Here are some points, one per row:
[ 23 -20  11 -21 -58   9   0  45  -4  28 -19   3 -13  17  13  21  27 -23
  22   5  55  13 -42 -23   5  21  34 -34  -6  17 -26  17]
[ 31 -33 -15  -2  14  20  25 -18 -28  16  -9  50  -1  33   0 -58  20 -13
 -25   0  60  40 -26  41 -34   6  41  24  -3  31 -32  23]
[ 24  21   6  -1   1  34  45 -20   5 -35 -48  29 -16  15 -36 -44   3 -31
   3  26  -2  14 -14  -5  26  17  49  27   0  -7   6  22]
[ 72  -8   8  -3 -22  11   9  16  -4  11 -15 -10 -57  32  16  24  -8 -10
 -50 -25 -14  40 -17 -31  22   2   5  61 -32  24 -18   7]
[ 42 -21   8 -29 -41  -4  26  -2 -15 -39 -27   6 -43  16  17  43  13   6
  13   2  77  58  16  11   3  -2  44 -13 -32  -6  13 -17]
[119  -4  68  71 -27 -13 -36  12 -46 -58  -5  13  15   0  35 -29  22 -13
   3 -25  10  11  18 -16  84 -62 -20 -29  15  38  11  43]
[ 26  30  22 -20 -41 -56   1  34  69 -20  -8 -14  32   9  -5  13  16  -4
 -47   7 -23  68 -28 -41   5  69  51  29  10  27 -26   2]
[-10  25  10 -22 -17   8  12  -1 -38  62  11 -12  12  12 -25  15  47 -10
  16   4  37 -18 -15   8 -18 -46  27   0  -6 -57 -22  66]
[  7  23  32  79  -6  36 -22 -12 -32 -37  17  31  72  87  43  41  86   1
  52 -40  51 -27   0 -16   4 -10 -16  75  22 -31 -31  23]
[ -1  41  20 -42 -26  17 -16 -10   8  -7 -69 -29  80 -27 -26  22  11 -13
 -19   0  24 103  15 -29  32  26 -11  -7  13   2  12  14]
[-23 -65  50  21  -1   4 -18   5  -2   0 -71  69  24  16  11   0  56   7
   8  13 -30 -22  -8 -47 -20 -40  30  59  66  21  -7  65]
[ 27   5  -4 -22   1 -16  25  10 -49   8 -37  13 -35  15   8 -12  13   3
 -17  14  -4  20   9   2 -13 -33  68 -13 -11 -69 -29   6]
[  1   0  -5   0  17  49  23  -2   5  40   1  -6   4  10 -14  10  51 -23
  12  17  49   5 -21 -22 -13 -11  48  68 -24   1  45  28]
[ 35 -70   3 -12 -21 -32  35  -2  16  69 -10  41 -32  38 -33   2  26 -10
   8  20 -18  12 -31 -17  19  15  18  23 -25   9 -11  41]
[ 16  12  26  11 -45  -1  44  10  -2  46  -1  -4  -8   3 -10  -3   1 -19
 -13  -9  24   3  19   9 -19 -33  32  -7  14 -76  -8  30]
[ 62  -2  15   7 -32  38  40 -24  36  11 -27  36 -49  -6 -36 -19  22  53
   1 -17   6  -6 -15   3  59   7 -26  23   3 -15  25  36]
[-14  17  -1  44 -21   6 -25 -36  35  48 -18  19  -8  20 -11 -30  61  55
  -6  -5   0  62  21 -41  35  75  14  27 -24  45 -13 -35]
[ 81 -28 -20 -15 -24  12   1  83  20  -4 -19  -8 -28 -11 -14  -9  44  -3
 -58   7  49  20 -44  13   1 -18  -1   4   7   7 -18  -2]
[ 36   3 -26  -5  14  73   6 -11  26  38 -77 -41 -46  -1  29   5  21   9
 -20  30   4  46  50 -23  41  -6 -16  47  43 -20  30  21]
[-32  47   9 -52   1 -45  -5 -29  -7  -2  -8 -33  14 -29 -54 -26  65  37
 -28 -14  11  13  14 -54   9 -18  45 -13 -51 -19 -12  30]
[  3  32   3  22  -3  27  49 -49 -24  10  14 -21 -25  11  -3 -35  19 -19
 -20   8   0  13  29 -25 -15 -25  42   3   1 -54 -39  48]
[ 21 -36  20   8  19  47 -13  31 -32   8  22 -32 -65 -28  -3   8 -26 -51
  13  13  31 -44  19   4  21   7  14  -2  46 -21  -6 -13]
[-10  -8   7 -30   1 -12 -27  -9 -19  16  37  13  23 -22 -37  17 -40   1
  -4 -33  34 -13   4 -21  15  25  -7  33  25   5  -9  -1]
[-15  60  28 -17 -29 -11  17  -4 -16  15  -9  29   8 -53 -26 -48  41  30
 -15 -12   4  57  27 -32  12   0  -1 -27  48 -19 -26 -25]
[ -3  -3  16   5  17 -11 -31   4  17 -12  52 -39   9 -15 -34  12 -11  26
   3 -15  29 -10  -1  27  33  16  20  30  24 -20 -20 -22]
[ 24  19  -7   4 -11 -11  14  17   0 -13  -2 -39   1  28 -21 -21 -16  66
  11  -7 -38 -40   6  27 -22  37   5   7  10  39  -4  10]
[  3   9  -6 -28 -15  -7  18   3 -47  -1 -18 -32  25  12 -10   7  -6  32
  58 -12 -27 -10  13  23 -38  16   7 -11  25  48  14   1]
[-15 -22   4   9  10 -19 -19 -22  -5  -3  28 -21   8 -30 -31   1 -19   6
  21   1  24  15  42  14  43  23  13   5  39 -20   2 -16]
[ 26 -36  15  10  21  38 -13  -2 -21  13  21 -11 -45   3  -4  21 -58 -35
  24  19   3 -37   5 -18  10  11  30  16  36 -33 -23   7]
[-21  13 -42  23 -22  16  11  12 -38  -5  12 -30   9  37 -15 -33 -10  32
   2  16  -3  -6  31 -13 -41  34 -30   5  22  11  32   0]
[ 18 -20 -14   7   2 -15 -32   3 -12  12  41  11  34 -22  -9   4 -26   9
  -8 -26   9   9  19  20  17  25  33  41  25 -10 -20 -34]
[-21 -26   5   5  21 -18 -30  -6 -15 -11  10   6   5 -23 -44   8 -28  22
  -6 -11  18  -6  17  -1  27  32  39   6  17  -2 -14 -14]
[  2  -1 -20   8   5  -3  11  37 -21 -30  13 -65  11  38 -34 -33   4  42
  -1  -1   2 -20  -5  -8 -39   5  -2   5 -23  20  30 -28]
[-25  46  47  31   7  17  28  22 -39   5 -14 -22 -50   3 -38 -23  29 -14
   3   1  56  -2  -7 -18   3 -32  22 -37   9 -45 -14  12]
[ 22  -8   6 -37  34 -28 -25  -3   7  -6  44 -20  22 -10 -22   1 -18  -7
  -5 -10  11 -11   7  -2   9  32  28  29  14  -6 -28 -19]
[  2   1   3 -36 -32  15   4  20 -36 -15  -6 -31  10  33   8  -4 -17  64
  17   3 -29 -33  11   6  -9  34   3 -25  15  36   2   1]
[ -5 -29 -16 -18  19 -21 -47  -1   0  11  24  -2  15 -25 -35 -15  -5  10
   3 -15   9 -21  -5 -24  14  42  38   9   4  -2 -25 -12]
[ 31 -46  -3   6 -44  41  38  23 -65  -6  -3 -47 -20  22   1 -11 -25 -35
  45  27 -26 -37   7  10 -54   2  -3 -42  18   0  11  17]
[-11 -19  11 -30  22  -7 -23  -5 -27   6   2  15  10 -19 -48   5 -21   7
 -10 -30   8 -16  14  -2  35  41  -3  19  12 -17  -5 -19]
[ 23 -14   5  18 -13   4  23 -14 -11 -31  23 -38  15  46 -51 -37 -39  51
 -34   3  -1  10  24  -5 -55  -1 -21 -33 -22  34   9  -8]
[-16  -4 -14 -15 -20  10  32  14 -27   2 -16 -40  -3   6 -44  10 -18  46
   9 -16 -34 -11  24 -20 -31 -17 -23  29   7  45  47 -13]
[ 20 -22 -35 -17 -22  -8  -5  29 -45   2  -1 -28   0  11  -1 -14  -1  61
  22  -2 -24  -1   7 -17 -39  16 -25  -5  10  18  39 -10]
[-23  33  -1 -13  -9   4  28 -30  34  34   5 -13   0  25   4  16  26 -19
 -25  30  20 -47 -19  73  31  15  21 -57  47   1  21 -52]
[-30  28 -21  -1  -8 -21  10 -45  -8  32 -10 -10  -6  29 -22  62 -32 -12
 -25 -21  -5 -10 -80  12  27  10 -16 -30  16 -10  18  11]
[  6   1 -19 -16 -18   1  49 -15   5  -7   7 -75  59   8  -4 -16   0   8
  53  12 -61  -5  28   6 -32  10  15  20  34   9  20  -1]
[ 27  -1 -37   3  -7 -41  -1 -66 -22  51   6  23   1  20  29   8 -40 -39
 -27  -6 -27  21 -56   0 -10  22  29 -36  -5  11  44 -32]
[  0 -29  -2 -11  34 -22 -32  -9  -7  11  19  10  19   2 -49 -15 -28   9
 -17   0  34  -7  15  10  22  40  -8  -1  28 -24 -24  -8]
[ -13  -13  -60   30    8  -44  -21   -6   72   16  -13   39   17   31
   -5   -1  -56   96    8   22   22   -3    0   -2  -33 -102  -31  -11
   11  -53  -65   11]
[ 14 -12  -2 -30  17  -7 -25   2 -17  24  21   5  27 -21 -26  25 -24   3
   1 -19   7   1  21 -13  20  23  -1  38  19 -21   6 -30]
[-24 -39  67  12  -5 -53 -43 -65   8 -18 -42  27  19  36  47  76   5   1
 -64  26  14 -38  53 -50 -75  -7  16 -60  26  -1  38 -33]
[ -7 -11  13  -5  -8 -18 -25   0 -11 -11  37 -14   1 -51 -39   2 -18  -8
   6 -10   8  14  16 -12  31  15  11   5  42  12 -19 -26]
[-28  21 -31  -3  24  29 -20 -47 -34  42 -14  16 -31 -11  18 -11   5 -11
 -21   0  19   4 -67 -29  -8  -4  -7 -36  48  56  26 -71]
[ 34 -52  16  12  40  34   3 -20 -19  -5  15 -23 -41 -10 -24  16 -47 -48
  26 -13   6 -23   7 -23 -10   3  28  14   7 -40 -16  -7]
[  3  23   7 -34   6 -63  25  15  37  35  36  47 -35 -63  33   3  16 -24
  42 -23 -56  -5  26   5 -53 -13 -27 -31  59  22 -36  35]
[ 14   8 -40   0 -30 -33  25 -43  28   4  42 -22 -10  -9 -14  17  -6  -4
 -34   2  12 -14 -73  -3  22 -23  -3 -25  -6 -38  70 -32]
[ 19  26 -38   2   1 -30 -26  43  14  37  71  38 -16 -10  58 -30  40 -34
  -9   4   7 -20  75 -18 -48  -2 -13 -15 -33 -15  11 -28]
[ 27   8  24  26  43 -37   6 -21   4 -13  17 -16  27  71  31  45  59 -35
 -66 -27 -47 -92  -6 -43  40 -10 -49   1   0 -14  16 -40]
[ -58   59    9   15  -22    5   35   24  -32  -50  -22   56  -29  -45
    4   29  -44  -20  -15 -107  -38  -24   -4  -31  -19  -24   -5   44
  -38  -15   19  -31]
[ 21   2 -26  22 -31   6  14  36 -30   5  28 -43  39  39  10  -5  -8  46
  42   6 -35   2   6 -14  -8  44 -19 -23  11  -8  14  -9]
[ -9   2  21 -13  37   1 -59  25  -8 -11  -9 -15   0 -53  -5 -16  14  25
   6  80 -64 -28  -1   5  23 -62   4 -37 -33 -44  19   6]
[  3  23 -61  20  -7 -27  11 -69 -22  20  -5   7 -10   2  14  14 -11 -16
 -17  16 -28  36 -32  75  19 -19  19  -5  49   4  14 -43]
[-11  45 -30   8  19  26  -8 -80  -5  34  11 -28 -17 -10  -8  18  20 -11
 -20  15 -27  -4 -52  14  13 -18   1  -6  26  36  14 -35]
[ -9 -29  -3  57  32 -45 -45  -3  15  35 -39 -61 -30 -62  42  24  10   4
  -9 -69 -33  33  36  76 -62 -10 -34  28 -31 -59  42  30]
[ -5   4   4 -10  -8 -25  31  37 -44 -14 -16  -7  12  13 -71 -41 -18   0
  -6 -12   1 -24  -2  29 -57  15 -32   2  24  46  40  -5]
[-32 -27  16  -4   7  12 -20 -27 -29  21   9  23  19   5   4 -37 -41  22
   2 -34 -36  -6 -45 -31  20 -43 -43 -58 -75 -49 -10  21]
[-32 -49  65  16 -32  90  10 -14  59 -19  95  35   8 -53  55  19 -23  71
 -18  26 -43  27 -50  11   0  25  -6 -20  17  20  31  62]
[ -7  86 -14 -40  27  64 -13  19  37  51  30 -41 -38  -9  25  57 -37  51
  29 -12  13  26 -32  20 -27  16  26 -34 -72 -12 -44 -38]
[ -9  65 -29 -32  33 -56  18  26  -9 -73  -9  51 -29  21  66 -32 -30  11
  19 -22 -57 -16  -9  20  28  25   0 -10  18 -87 -20  27]
[-16  15  68  41 105  48   8  26  32  -4  -8  24  14  17   3 -51  16  -3
 -21 -17 -81   6   3  25 -41  -1  31 -43 -17 -18 -54 -63]
[  4   8  20 -46  33  22  30   4 -10  39  -1  14  69   0  63  35 -62 -34
 -22 -41 -20   3  61 -14   5 -58   0 -46 -18  13 -24  13]
[-30 -36 -30 -35  -8   2   5 -11  82   5 -34 -18  43 -12  -2 -42  27 -52
  28 -21 -12 -76  21  -1  83  15  -8 -22 -62  34  24  19]
[ 42  10  -9  -1 -70  44 -43 -25  81 -44 -54   8 -19   8   4 -11 -47 -74
 115  48  -5 -28 -38 -37 -41 -50 -41  33 -11 -17 -51 -73]
[  -5   13  -10   18  -18  -45  -65  -52    1 -104    6  -12    0  -24
   31   32   74    4  -45    6   -1  -57  -23   11  -29  -34   16  -28
   52   -6    7   -1]
[-40 -15 -56  60 -35  23  -7  19   3 -44  35 -14  26 -22 -56  57  33 -90
 -36  19 -49  64 -10  18 -16  11 -69 -20 -31  30 -88  46]
[  2 -65  -8 -38   6  33  68 -12  23 -59  39  56  57 -19 -17  28  26  -6
  14  18  -8  29  46  71  19 -76  -8  25 -51  21  24 -83]
There is one direction along which these points spread out most. For each point below, how far along it does it lie, from 0 to 99? 50 is the average, and the first point above lies past it. One standard deviation of the points above along it is 16.
[-56  -2 -29  13 -32   7  27   5  52  33  44  14 -28 -17  37 -69   9 -26
 -13 -56  22 -31  54 -40 -14 -14 -64 -39  10 -24 -15  -1] 43
[-42  39  33  86 -27 -24 -21  37  80   4 -52   7  25  47 -10 -17 -92 -40
  -6   8  31   7  42  68  31  18   8 -14 -21  35  35  27] 48
[-15  62  -2  -8   4  -2 -81  51 -35  47   2   3  16  -6  13 -15 -39 -27
 -49  43 -42 -27   7  32  10 -83 -14  17 -11  53 -32  32] 42
[ 14  -5  -2  19  11  42 -13 -22  41 -40 -19  35 -76  -7  -5  45   4 -20
  34 -27  11 -68   8  66 -38  18  20 -20 -54  57  -6  84] 57
[-34  15   3  55 -22 -17 -26  32  11  24  -1  33 -19 -58  -6  -3  -3  18
  26 -14 -20 -38  18  -6  -8 -71  30  17 -45  20  20 -42] 42
[   1  -55    8  -12   82    3   -2   38   34  -18  -67   16    5   -2
  -23   36   32  -11   22  -27   13   35  -50   21  -24   37 -123  -39
   11  -29   -2  -25] 46
[-60   5 127 -65 -42 -46 -17   1   6  22   4 -25 -17  32  75 -61  48  -3
  39 -20   9  53 -49  86   3 -22 -55  49 -41   4   2 -21] 56
[-76 -23  16  41  78 -84  39  40  25 -27  44 -22 -54  42  15  20 -12 -35
  71  60  -9  75  -7 -66  39 -29   1   7 -12  48  41   8] 49
[ 44  47 -20  25  41   5 -38   9  -4  -7  22 110  34 -23 -25  24  28 -18
  74  51 -10  28  10   9  -7  52 -19 -48 -62  -2  89  20] 48
[-13  49   5 -74  38  18   9  42  59 -32  41  52 -13  28 -13  41 -24  -4
 -48  73  29   2  16   3 -15 -17 -71  43  14  18  40  32] 49
[  -6  -11  -22  -56   20    6  -73 -100   -7  -59   10   -7  -38   17
   41  -56  -24  -24    0   23   17   18   30   12  -19   30  -65   32
  -65   26  -12   47] 46
[  11   30   28   68   28  -65  127  -15  -37   10  -64   -7   53 -127
   99    9  -18   40  -17  117   69  -63  -33   -9    0   57  -76   48
  -79   30  -73   -2] 52
[-44 -36 -79 -11  46   9  27  12   0 -41 -15   4 -12  22  55  41   9  37
  36 -42  21  18  23  10  77 -35  -9 -44   0  85 -61  18] 47
[-109  -57  -45  -13  -71   50  -29   59  -22  -34  -28   40   -3   13
   58   13    9  -10  -41   63  -32   -5    6   30   34   51    7   24
  -41  -44    0  -35] 48
[-17 -21 -56   8  58  30  -8  46  54 -47 -10 -25  69 -44  87 -74 -31 -31
  -6 -38  40  16 -80 -20 -25  -5  43   8   4  12  70  35] 48
